Each named turn below is shown by a few rows before and after it. Which turns, in which order, take the first row of each later pair to the second? The first pair is answered.
kipo (before |-> after):
-1,-6,-16,-6,18,-3,27,19 |-> 14,-11,-28,-8,1,11,15,17
8,19,1,-36,1,5,-36,-9 |-> -8,24,16,-35,19,-11,-25,-5
-33,7,3,-4,-20,-25,-35,-13 |-> -47,12,14,2,0,-35,-6,-3
fiku (before |-> after):
-34,-30,25,0,-10,6,26,21 |-> -29,-33,15,8,-35,3,19,10
-15,-18,4,5,-20,-24,20,-5 |-> 1,-17,-15,10,-21,-9,28,1
-17,-3,23,30,-12,-3,3,-2 |-> -3,-3,2,37,-18,9,9,-2
suf (before |-> after):
21,-5,-9,-4,-1,7,-29,-10 |-> 19,0,-12,-7,3,1,-30,-12
-19,28,35,6,11,19,3,11 |-> -17,35,32,3,18,6,6,7
-9,-6,6,9,-3,7,25,9 |-> -8,-5,8,4,0,13,23,9
Bape (before |-> after):
15,1,-54,4,-17,-45,22,-5 |-> 21,-17,-47,10,-23,15,42,25
10,-9,12,-28,-14,11,-31,-10 |-> 10,-8,11,-26,-15,12,-34,-12
-5,4,1,2,43,-6,22,12 |-> -1,9,-10,4,39,-21,17,1
Then:
Between the rows of a pair lie 2 to 3 turns.
20,35,-17,17,27,28,-15,2 |-> -13,29,22,12,10,-10,-44,-18 -> fiku fiku
-41,-7,35,28,6,-46,29,-6 |-> -6,-13,-13,48,-50,-26,18,-22 -> fiku kipo kipo
-8,-16,26,26,3,19,12,13 |-> 16,2,-20,35,-6,-21,2,-13 -> Bape Bape fiku
-8,-16,8,-23,16,-5,9,10 |-> 1,-27,-4,-5,-21,12,5,5 -> fiku fiku Bape
-24,-12,18,48,-33,-17,36,1 |-> -15,-5,8,41,4,8,59,24 -> fiku fiku
31,11,-18,-12,24,10,-1,-5 |-> 0,2,11,-6,-7,-27,-21,-27 -> fiku fiku suf
6,18,-10,-7,-12,-34,-19,-31 |-> 34,14,-25,-6,8,30,9,2 -> fiku Bape suf
32,8,-49,5,-21,3,-1,-19 |-> -16,14,22,-32,44,-21,1,-3 -> fiku fiku
-18,14,-8,27,-8,-19,-7,-15 |-> -12,12,-11,26,-17,-10,-13,-18 -> Bape kipo kipo
10,18,10,-24,23,19,-32,5 |-> 0,26,9,-14,44,-2,1,13 -> Bape kipo kipo
11,15,1,-7,33,22,2,9 |-> 10,18,-20,10,20,-18,16,-4 -> suf Bape suf
-33,-9,16,-4,13,-22,23,8 |-> -13,-22,-9,18,-36,4,20,3 -> fiku Bape Bape
10,-12,-25,-6,-50,8,20,4 |-> -21,5,10,-37,9,-40,16,3 -> fiku fiku Bape
1,-6,-7,6,-5,24,16,7 |-> -24,-8,21,0,-6,5,2,0 -> fiku fiku
4,-3,-34,27,-49,-52,3,-26 |-> 20,-17,-43,36,-59,0,20,-2 -> kipo Bape
33,-12,-33,2,-27,55,32,18 |-> 24,-15,1,-44,-3,64,-6,21 -> fiku kipo kipo
-27,-32,21,-2,-28,-20,23,9 |-> 5,-24,-24,10,-38,-15,31,5 -> Bape fiku
7,-5,-13,-6,5,-9,28,6 |-> -9,-13,20,-17,3,-1,15,8 -> kipo Bape fiku
17,24,-27,11,25,-12,8,-16 |-> 19,23,-25,2,32,-3,9,-10 -> kipo fiku Bape
-5,27,23,9,16,-27,10,-31 |-> 17,32,1,12,32,-2,29,-19 -> fiku fiku fiku
30,16,-45,13,-25,-26,-13,-25 |-> 40,30,-55,7,12,-10,2,-9 -> kipo fiku
11,-45,-15,-15,-53,5,-14,-9 |-> 27,-34,-20,-37,-22,26,-28,-2 -> fiku kipo
6,-35,12,-42,-8,10,1,6 |-> 20,-34,-7,-30,-24,15,-1,0 -> kipo fiku fiku
9,-20,-10,-15,9,23,19,12 |-> 7,-11,-21,-10,14,-11,27,1 -> suf suf suf
-27,-27,12,-11,-13,-34,36,14 |-> -30,-27,11,-10,-24,-38,26,6 -> suf Bape
-4,16,16,-6,24,-24,23,6 |-> -5,5,9,5,5,-22,36,8 -> suf kipo fiku
-5,-19,-5,-15,16,2,43,24 |-> 7,-22,-8,-38,-22,7,-28,-4 -> kipo kipo kipo
10,14,-6,22,20,37,-8,16 |-> 5,29,-15,19,21,-17,-27,-11 -> Bape Bape Bape
-16,6,66,-6,32,-6,1,22 |-> -25,-1,57,27,-19,-32,1,-1 -> fiku kipo
12,14,-44,19,-3,-18,13,-19 |-> 22,-1,-35,10,-24,32,-11,-11 -> Bape kipo
-6,15,13,-2,16,31,-10,11 |-> -10,15,9,6,-17,5,-31,-14 -> fiku suf fiku
-8,0,-20,34,-13,-19,48,-6 |-> 10,-7,-36,22,-46,-4,4,-23 -> kipo kipo
-19,11,35,4,19,8,-5,16 |-> 2,23,-16,15,12,-31,11,0 -> Bape kipo Bape
11,16,-23,1,4,-32,-16,-21 |-> 29,13,-26,-10,21,13,-10,1 -> Bape kipo fiku
-13,18,-20,58,-5,-18,5,2 |-> -30,20,10,34,38,-16,10,19 -> kipo fiku fiku
-3,5,33,-2,25,-17,-14,-4 |-> 34,1,-17,21,-12,5,-10,-12 -> fiku fiku
-30,-25,16,11,-3,-16,26,10 |-> -16,-32,10,12,-33,16,3,7 -> fiku suf kipo
1,-16,0,2,-28,-8,-19,-26 |-> -19,-9,19,10,1,-28,6,-18 -> kipo kipo
2,-5,13,-12,6,47,-7,20 |-> -20,18,10,-8,34,-30,2,-1 -> Bape Bape kipo
-26,-19,20,-2,-15,-32,16,-15 |-> -8,-16,-1,6,-36,-28,3,-26 -> fiku kipo kipo
-34,-13,15,26,-9,-35,31,3 |-> -18,-8,3,22,17,-13,51,20 -> fiku fiku fiku
-31,-7,41,18,-12,26,17,14 |-> -23,15,-1,25,-12,-47,17,-19 -> Bape Bape kipo
-20,-27,7,-18,-39,10,14,15 |-> -4,-24,-9,-15,-41,22,13,17 -> kipo fiku
31,-2,-24,-3,-3,-16,-23,1 |-> 16,2,2,-18,30,-22,-18,12 -> fiku fiku
-17,-24,23,-2,-15,10,29,21 |-> -21,-9,11,1,-7,-36,29,4 -> Bape kipo Bape
14,1,12,-38,58,-3,-13,5 |-> -7,-11,21,-19,-2,-46,-37,-28 -> fiku suf
11,-10,7,-5,-21,13,-27,-8 |-> 1,-4,6,14,-28,-11,-17,-16 -> kipo kipo fiku
-15,-14,25,-1,10,19,28,29 |-> -18,-7,10,12,-32,-35,-4,-14 -> Bape fiku
-2,-37,3,2,-16,-26,-5,-2 |-> -8,-36,4,6,-7,-30,10,4 -> kipo kipo
